Families of rows that turns and mirrors carry onto each other, the same ones carrying the whole set onto itself: the rest of each named row's family, in list order
4 families of 5 rows
k_698: [ -1   6   2 -13   4   1  -1  -2 -11   3   8   1  13  16  20 -15  -5  -9]
k_588: [ 14  -3   9 -28  15   7   0  -6 -16   2  -4   9   0   8  -2  10 -13 -16]
k_867: [  4  -7   9 -31  15  10   0  -2 -15  -1  -5   6   1   8  -4  11  -8 -14]
k_219: [  5  -3   1 -20  24  -8  12   7 -20   3   1   5  10   6   9  -5 -10 -15]
k_724: [ -1   5   0  -9   4  -3   1  -5 -14   3   8   2  13  14  15 -17  -7  -7]
k_610: [ -1 -10   1 -11  -2  -6 -13  -9 -19  -9  -6   6  -1  18  23  -5 -12 -14]
k_660: [ -2  -7  -6  -5  -4  -3  -9  -7 -21  -8  -5   5   1  12  25   0 -10 -10]
k_823: [  9  -2   6 -28  10   9   1  -6 -17   3  -2  13   4   8  -5  10 -12 -13]
k_488: [ -4 -10  -1  -5  -1  -3 -12  -6 -17 -10  -3   7   0  16  21  -4 -13 -16]
k_146: [ -2   4  10 -12   1   7  -8   0 -18 -14  -7   8  -1  -1  13  13 -10 -23]
k_729: [  8  -5   2 -19  26  -4  14   5 -15   0   0   6   9   7   9  -8  -7 -13]
k_573: [  5  -3   9 -25  20  -6  13   5 -19   3   1   5  13   9   7  -7  -2 -16]
k_358: [ -4 -12   0 -10  -3  -8 -11 -10 -20  -9   0   5  -1  15  21  -2 -12 -14]
k_552: [ 13  -2   5 -24  13  10   2 -10 -15   1  -4  10   2   8  -6  10  -8 -13]
k_491: [ -3   1   3 -15   3  12  -9  -1 -16 -11  -9   3  -4   1  13  15 -10 -17]
k_898: [  1   4   2 -11   0  -6   4  -4 -19   5   6   4  17  15  20 -12  -2  -9]
k_935: [  3   5   9 -11   4   8  -9  -2 -18 -13 -10   5  -2   1  13  12  -7 -24]
k_67: [  2   2   9 -12   4  12 -12  -1 -14 -10  -6   7  -2   4  15  14 -12 -25]
k_197: [  9   1   6 -20  23  -6  13   3 -18   1   1   3  10   4   6  -9  -9 -14]
k_838: [ -3   8   1 -13   3  -2   0  -3 -13   6  12  -1  13  13  19 -12  -5 -10]

Which other rows belong to the same family as k_146? k_219, k_823, k_358, k_838
Which other rows belong to the same family as k_729? k_698, k_610, k_552, k_935

Families of rows that turns and mirrors carry onto each other, the same ones carrying the whole set onto itself: the rest of each named row's family, in list order
4 families of 8 rows
k_35: [  5   3   0   9 -12  -6 -11  16   1  -2 -10 -19   4  11  -9  -8]
k_896: [  9 -19  -1   6  -4 -10   1  -3   3   0 -12 -12  10   0  -1  -9]
k_524: [  3  -9  -8   2   1 -13 -14  10   6   5 -16  -8  -6   8   4   7]
k_716: [ -2  -4 -10   4   3 -21 -14   6   6   5 -11  -5  -7   4   1   5]
k_784: [  8 -13   0   8  -8 -12   2   1   5  -2 -14  -7  11  -2  -6  -9]
k_18: [-14   4  -2 -12  14 -12 -14  17   2  -1  -3 -16  -3   5  -5  -7]
k_473: [ -8   2  11  -1  -3   0  -2   5  10 -11  -4 -20  11  -5 -13 -14]
k_722: [-11   7   1  -9  17  -5 -12  15   0   3 -10 -17  -2  -1  -2  -4]
k_374: [  5   2   1  -5   8 -15  -8  16   7   5  -9  -4  19  -6 -11  -6]
k_700: [ -5  -9  -3  -5   0  -2  -3   0  -6 -10  -6 -20 -11   6   5  -4]
k_346: [  4   3  -2   7  -8  -6 -14  15   5  -6 -12 -19   2  12 -10  -5]
k_684: [  2  -4  -7  -1   4 -17  -9  11   9   4 -14  -3  -8   7   0   8]
k_333: [-11   3   0 -14  17  -8 -12  18  -2   2  -6 -19   1   0  -4  -4]
k_950: [ -6 -12  -2  -5   1  -4  -5  -1  -5  -8  -8 -20  -8   8   1  -8]
k_234: [ -5  -2  13  -6   0  -2   2  11   7 -11  -7 -17  12  -2 -13 -17]
k_536: [ -9  -9   3 -12  14 -11  -1  -1  14  -1  -5  -4   1  -6   2   0]
k_273: [-12   5  -2 -13  16 -10 -15  17  -3  -3  -7 -16   4   1  -4  -5]
k_236: [ -6   3  12  -6  -3  -2   1   6   6 -11  -4 -17  13  -2 -14 -13]
k_595: [  4  -1   0  -1  10 -12  -9  14   8   5 -11 -10  24  -7  -8  -4]
k_771: [  7   2  -1   6  -8  -4 -13  15   0  -4 -15 -24   8   7 -10  -5]
k_86: [ -9 -12  -7  -4   3  -8  -4   1  -4  -8  -5 -22  -9   4   1  -9]
k_38: [  9 -19  -2   2  -7 -10  -1  -2   7  -6  -9 -13  14   3  -5  -5]
k_136: [-12  -8   3 -13   7 -13  -3   0  12  -3  -9  -1   1 -11  -3  -6]
k_640: [-10  -5   6 -10   7 -11   3  -1  15   0  -5  -4   0 -10  -2  -1]
k_288: [-10 -13  -3   2  -2  -7  -4   0  -3  -7  -9 -18 -10   8   0 -10]
k_925: [  6   2  -1  12  -6  -9  -8  17   1  -2  -9 -22   4  12 -11  -6]
k_567: [  3  -1   1  -3   9 -15 -10  12  13   7 -14 -12  22  -5 -10  -4]
k_497: [  6  -1   2  -3   8 -13  -9  13   5   7 -14  -6  23  -3  -9  -5]
k_399: [ -4   3  10  -7   4  -3   0   2   7 -10  -4 -21  13  -7 -13 -13]
k_847: [-12  -6   3 -11  10 -14   2  -1  15  -6  -7  -2   0  -8  -4  -4]
k_550: [  7 -18  -2   7  -4  -7  -2  -5   4  -4 -14 -12  13   2  -3  -7]
k_841: [  1  -5  -8   4   3 -18 -12  10  10   5 -14  -5 -10   5   2   4]

Which other rows belong to the same family as k_18? k_524, k_784, k_374, k_536, k_771, k_288, k_399
Which other rows belong to the same family as k_716? k_722, k_700, k_234, k_38, k_136, k_925, k_567

Families of rows that turns and mirrors carry onto each other, the same ones carrying the whole set onto itself: the rest of each named row's family, in list order
4 families of 8 rows
k_390: [ -8   5 -15  -6  -8 -10   4  -1]
k_586: [-12   0  -5   4 -14   5  17 -12]
k_721: [ -1   4  -9   1  -3 -15  13  -3]
k_204: [ -9  -5   7   3 -20   2   4   5]
k_42: [ -5  -5 -12  13  -4 -10  10  -6]
k_152: [-11  -7 -18  10 -20   2   5   8]
k_12: [-12   3 -14  -9 -22  -2  12   4]
k_751: [  0  -3   5   6 -14  -3  22   7]
k_380: [ -5   3  -3 -10 -18   0  15  11]
k_856: [ -4   3 -11   6  -6 -10  -3   3]
k_292: [  0   5  -1   6 -20  -8   1  10]
k_821: [-12 -10  -2   0 -18   4  20  -1]
k_165: [ -8   6   3   7 -16   2  -1  -4]
k_60: [ -2   1  -4   5 -15   1   6  19]
k_966: [  0  -6  -2  19 -17  -6  12   5]
k_975: [ -9  -3  -6   5  -8 -10   3 -10]
k_90: [ -5  15  -6  -6 -13   0  14   1]
k_750: [-13  -6 -10   0 -19   8   5  11]
k_852: [ -8  -2 -15   1  -5  -9  15  -9]
k_340: [ -5   7 -17   6  -9   4  23   3]
k_128: [-14   6 -15   1 -15   8   2   2]
k_139: [ 1  6  1 12 -9 -3 20 -2]
k_708: [ -1   4   2   0 -19 -11  19   2]
k_832: [  0  12 -11  10  -9   1   5  11]
k_507: [ -4  -4 -12   2 -13   3  24  14]
k_677: [-12  -3 -17   6  -7  -5  -1  -4]
k_663: [-12  -8 -16   3 -20   0  22  -1]
k_790: [ -3   3 -20   2  -2  -9  10   3]
k_132: [  0   1 -17  10 -15  -5  17  15]
k_116: [-12  -3   0   0 -25  -4   7  -5]
k_341: [ -9  -3 -10  20 -11   6   8  -2]
k_970: [ -8 -12  -4  15 -15   5  12   7]

Which other rows belong to the same family as k_721? k_390, k_42, k_856, k_975, k_852, k_677, k_790
Which other rows belong to the same family as k_139? k_586, k_165, k_90, k_340, k_128, k_832, k_341
Which other rows belong to the same family as k_380? k_204, k_751, k_821, k_60, k_750, k_507, k_970

Families of rows that turns and mirrors carry onto each other, the same ones carrying the whole set onto itself: the rest of each named row's family, in list order
7 families of 5 rows
k_564: [ 5 -3  4 -7 -5 13 -5  1  1 -9]
k_19: [ 13   3   7  -6   1  10 -15   0  -4   2]
k_174: [ 9 -7  5 -6 -1 10 -6  3  4 -6]
k_16: [  7   8   7  -5  -5   9 -15   2 -13   1]
k_500: [  3  12   9   2   6   0  -8  -2 -14  12]
k_485: [ -3   9   5  -1  -2  -5  -8   2 -18  11]
k_301: [ -1 -13   2  -7  -5  -5  11  -6  -2   1]
k_405: [ -7  -3   4  -3  -4 -15   5   1  -9   8]
k_792: [ -2  13   9  -4   1  -1  -5  -6 -17  11]
k_620: [  8   7   9  -8  -3  10 -14   2  -6  12]
k_395: [ -3 -11   2  -6  -5  -3   6   2   6  -5]
k_246: [  8  10  12 -10   0  10 -13  -3  -6   0]
k_338: [ -6   7   0  -1   0  -3  -8   1 -15  15]
k_99: [  8  -5   6 -10  -9   8  -6   2  -1 -10]
k_667: [  3   8   2  -4  -3  13 -14   1 -12   3]
k_471: [-8 -2  9 -4 -3 -8 11 -1 -5 12]
k_596: [  0 -12   8 -11  -9   2  11  -2   2   2]
k_326: [  0 -11   3 -14  -6  -9   6  -6   1   1]
k_253: [ -6   1   6   1   2  -9   9  -5 -12  11]
k_842: [  8  -5   9 -15  -4   5  -5  -3   4  -6]
k_983: [ -3  11  11  -2   0  -3  -3   1 -10  18]
k_947: [ -5  -1   7  -2   1 -13   9  -4  -8  11]
k_525: [-10  -4   0  -3  -1 -13   4   1  -4   9]
k_47: [ 11 -12   3 -12  -5   6  -3  -3   2  -4]
k_140: [  2 -13   6  -9  -5  -4  12  -5   1  -1]
k_611: [ -7   0   4  -8  -3 -12   6  -7 -13  11]
k_795: [ -4   8   3   2   3   1  -4   0 -19  13]
k_876: [  1 -15   0  -7  -3  -4   5   1   3   1]
k_290: [ 12   6   7  -8  -1  11 -14  -1  -8   6]
k_629: [  2  11   8  -2   4  -4  -7  -2 -13  15]
k_345: [  7   7   7  -1   2  13 -12   3  -9   2]
k_927: [  9  -6   7 -13  -9  13  -5   0   1   1]
k_85: [ -8  -7  -1  -1   0  -9   7  -2 -11  12]
k_36: [ -1 -12   5  -7  -9  -7   7   1   1  -6]
k_718: [ 12  -8   6 -12  -6  11  -3  -3   1  -4]

Which other rows belong to the same family as k_395? k_564, k_338, k_667, k_525
Which other rows belong to the same family as k_326? k_792, k_246, k_842, k_611
Which other rows belong to the same family as k_47? k_19, k_500, k_301, k_253
Which other rows belong to the same family as k_876? k_174, k_795, k_345, k_85

